(in the rows, 128 means zero)
The rows of Z fall into 4 groups, and each row is roughly a mix of its group's hidden directions.
Z, 141 rows:
[[103  86 130 103  86 109 127 147 122 145]
 [141 167  91 105 129 165 124 134 112 108]
 [131 108 150 129 113  79 157 143 163 128]
 [140 170 148 106 112 107 130 122 168 103]
 [148 153 158 145 152 145 160 128 146  91]
 [133 158 156 141 167 103 153 111 157 125]
 [144 183 127 118 156 143 121 133 163 119]
 [178 170 107 124 136 150 111 122 134 117]
 [ 96 114 125 132 133  98 163 123 163 162]
 [127 123 181 134 121 103 132 151 158 101]
 [103 118 113 139 124 120 162 119 175 162]
 [ 99 103 131 135 114 134 188 115 124 115]
 [165 170  93 120 131 149 113 112 149 122]
 [126 154  96 154 149 138 118 126 171 158]
 [136 100 123  99  98  75 124 131 144 117]
 [ 95 127  98  83 122 110 109 114 120 102]
 [123 138  88 140 101 147 106 126 120 176]
 [130 147 146 117 111  99 108 149 183 127]
 [132  90 103 144 130 130 118 122  83 163]
 [170 170 137 140 142 101 105 136 149 123]
 [142 141  72 136 107 140 131 129  93 146]
 [148 140 110 172 141 157 125  84 133 123]
 [111 113 146 124 152 112 139 182  97 134]
 [128 129 151 118 102 166  83 126 108 103]
 [164 159 120 108 151 148 120  98 122  95]
 [129 168 102 134 130 168 142 122 162 107]
 [160 142 120 106 134  96  96 116 150  93]
 [129 126 136 116 128  94 155 132 187 116]
 [159 168 113 112 141 145  85 121 116 114]
 [ 97  86 123 129 116 125 176 113 109 123]
 [120 118 117 111  79 155 133 163 102 139]
 [141 154 148 130 147 100 155 103 170 113]
 [109  91 164 129 126 108 142 161  98 115]
 [140 145  92 105 129 117 129  87 167 144]
 [106  97 134 182 100 130 122 115 122 148]
 [128 103 153 120 100 126 139 174 103  99]
 [123 148 139 117 154 145 170 108 155  93]
 [116  82 121 113 133 110 109 124  79 138]
 [170 179 125 143 137 128 118 151 123 149]
 [105 118 161 166 150 127 166 145 131 147]
 [113 151 106 135 124 182 150 135 106 152]
 [ 97  82 127 132  95 131 149 152 114 146]
 [139 141 103 140 109 138 110  76 162 133]
 [114 156 111  93 136 135 107 128  84 100]
 [121  90 136 127  90 131 160 104 131  94]
 [141 169 135 150 158 133 143 123 172 143]
 [139 162 139 129 145 160 141 126  97  84]
 [104 147 124 161 125 128 147 121 171 166]
 [121 112  80 120 114 112 127 117 149 173]
 [ 78 111 137 145 122 114 141 122 128 175]
 [129 126 136 119 102 169 129 128  80  98]
 [134 174 129 158 100 156 133 140 157 139]
 [144 153 150 160 153 137 154 110 167 116]
 [122 116 116 113 120 175 149 149  85 115]
 [137 157  94 143 143 121 107  98 168 143]
 [120 108 146 145 103 129 134 147  70 111]
 [126  88 143 125 116 125 143 163  84 149]
 [137 149 105 114 116 141 141 181  95 140]
 [138  79  98 103 115 127 152 116 100 130]
 [103 111 179 118  93 108 141 143 114 125]
 [145 162 138 141 109 116 124 150 183 130]
 [ 98  90 144 149 114 145 156 120  91 131]
 [138 138  97 173 150 147  89 116 129 129]
 [143 171 131 133 159 108 126 142 165 155]
 [137 176 124 118 147 152  89 136 153 119]
 [142 141 100  90 132 147 105 107 112  88]
 [106 141 127 143  93 136 164 127 175 139]
 [155 173 122 140 145 136 107  96 159 119]
 [123 166 105 138 139 180 134 112 142 148]
 [ 94 105 165 140  86 118 143 138 132 146]
 [173 153 109 145 147 123 132 131 171 140]
 [133 132  99 110  94 132 142 115 181 142]
 [118 108 110 101  88 146 112 143  86 126]
 [ 80  95 116 113 118 140 147 101 105 141]
 [109 105 135 114 122 136 136  93  85  92]
 [107  89 131 159  85 122 145 146 136 144]
 [114 128 131 163 130 188 144 136 113 139]
 [178 127 107 133 176 117 124 120 142 137]
 [177 151 110 127 123 153 134 165 109 139]
 [160 145  88  95 139 133 125  94 145 115]
 [104 113 102 166 122 116 120 127 153 172]
 [124 100 159 135 133 129 140 149  73 110]
 [105 102 135 165 156 112 139 144 146 165]
 [104  94 157 107 141 118 142 121  96  94]
 [156 136 147 145 131 117 165 148 118  80]
 [150 134 102 113 103 155  85 154 108 131]
 [ 99  87 111 128  98 105 141 124 140 163]
 [118  93 117 158 141  99 164 151 111 146]
 [122  92 130 108 144  87 148 118 167 128]
 [111  94 125 153 141 114 143 175 102 144]
 [147 157 115 108 158 141  75 121 125 138]
 [109 110 120 109  97 158 127 130  76 118]
 [168 150 142 146 131 108 106 155 167 133]
 [162 184 101 118 135 129 104 131 127 132]
 [126  90 113 111 119 121 149  80 106 147]
 [122 125  78 137 132 141 117 121 162 168]
 [ 92 165 120 124 132 110 115 136  97 166]
 [136 118  69 124 139 137 133 106 102 155]
 [140 145 123  92 167 121  88 115 152 129]
 [ 98  89 132 149  85 122 133 136 135 156]
 [142 135 135 156 131 106 125 107 187 146]
 [109  99 121 140 105 115 160 151 161 159]
 [119 103 103 129  85 132 151 134 165 153]
 [148 153 162 138 169  91 129 125 142 114]
 [136 173 152 103 137 126  97 148 139  98]
 [124 152 106 147 140 125 139 106 177 162]
 [ 71 142 131 151 126 139 159 140 140 147]
 [111 125 163 167 171 120 153 134 128 141]
 [151 109 129 110 134 152 123 110 130  68]
 [134 171 167 126 148 162 109 123 121 107]
 [122 121  80 120 104 147 147 123 158 161]
 [127 130 104 105 123  98 108 101 174 107]
 [117  75 131 129 112 125 160 142  92 136]
 [151 189 123 130 148 133 100 118 117 125]
 [129 132 139 116 138 156 124 139  64 110]
 [146 183 146 116 146 131 144 102 138 104]
 [159  77 111 103 106 109 122 133 123 147]
 [176 116 126 147 161 120 116 138  89 121]
 [103  80 133 125 108 126 158 160 112 143]
 [169 174 136 131 147 129 122 143 150 100]
 [141 163  98 116 134 110  99 112 171 127]
 [ 97  71 130 134 105 122 140 140 103 134]
 [110  86 119 162 126 168 133 104 118 117]
 [ 92 110 137  77 131 104 103 118 139 123]
 [135 108 155 122 105 136 138 121  92  78]
 [172 167 132 120 147 122  97 119 138 102]
 [144 156 153 170 135 141 152 163 137 143]
 [125  87  91 100  99 100 118 123 126 139]
 [124  97 106 119  84 144 112 162 109 143]
 [164 167 108 145 130 135 118 118 150 168]
 [ 99  84 121 127 103 116 146 152 127 164]
 [127 159 125 111 137 164 115 104  84 107]
 [162 152 136 132 149 135 132 140  92  83]
 [119 112  82  98 116 130  90 105 112 131]
 [136 130 115 112 135 142  79 131  78 118]
 [129 132 138  72 116 129  89 137 111 107]
 [134 131 110 129 130 182  83 109 117 128]
 [106 135 107 120 147  97 126 135 155 179]
 [101 128 106 116 132 171 126  80 124 117]
 [179 166 106 149 148 144 121 135 124 127]
 [118 163 162  95 165 121 115 150 117 126]]

Here is one row of each group, with its name. Which group are the others in?
[171 129 126 147 123 107 124 124 177 153] -> S
[ 90  79 137 135 112 120 151 141 104 140] -> A
[117 117  94 109 159 156 118 156 121 165] -> W
[130 171 134 130 141 171 150 117 118  94] -> V

[ 86  83 114 113 107 142 155 136 116 134] -> S
[106  96 102 134 119 144 149 110  82 146] -> V
[ 87 156 124 158 129 144 150 122 153 158] -> S
[135 107  98 150 102 110 124 136 144 179] -> V
[141 150 112 121 125  85 110 126 179 122] -> S
[102 158 163 160 128 104 120 135 159 145] -> W
[171 173 131 137 150 140 101 129 146 115] -> A
[127 154 107 129 171 112  99 125 147 164] -> A
[117 159  92 106 133 163 117  95 127 107] -> S
[123 141 124 138 126 180 162 160 106 121] -> S
[101  88 170 148 132 125 149 125 139 103] -> S
[140 119  73 126 160 126  93 123 115 137] -> W
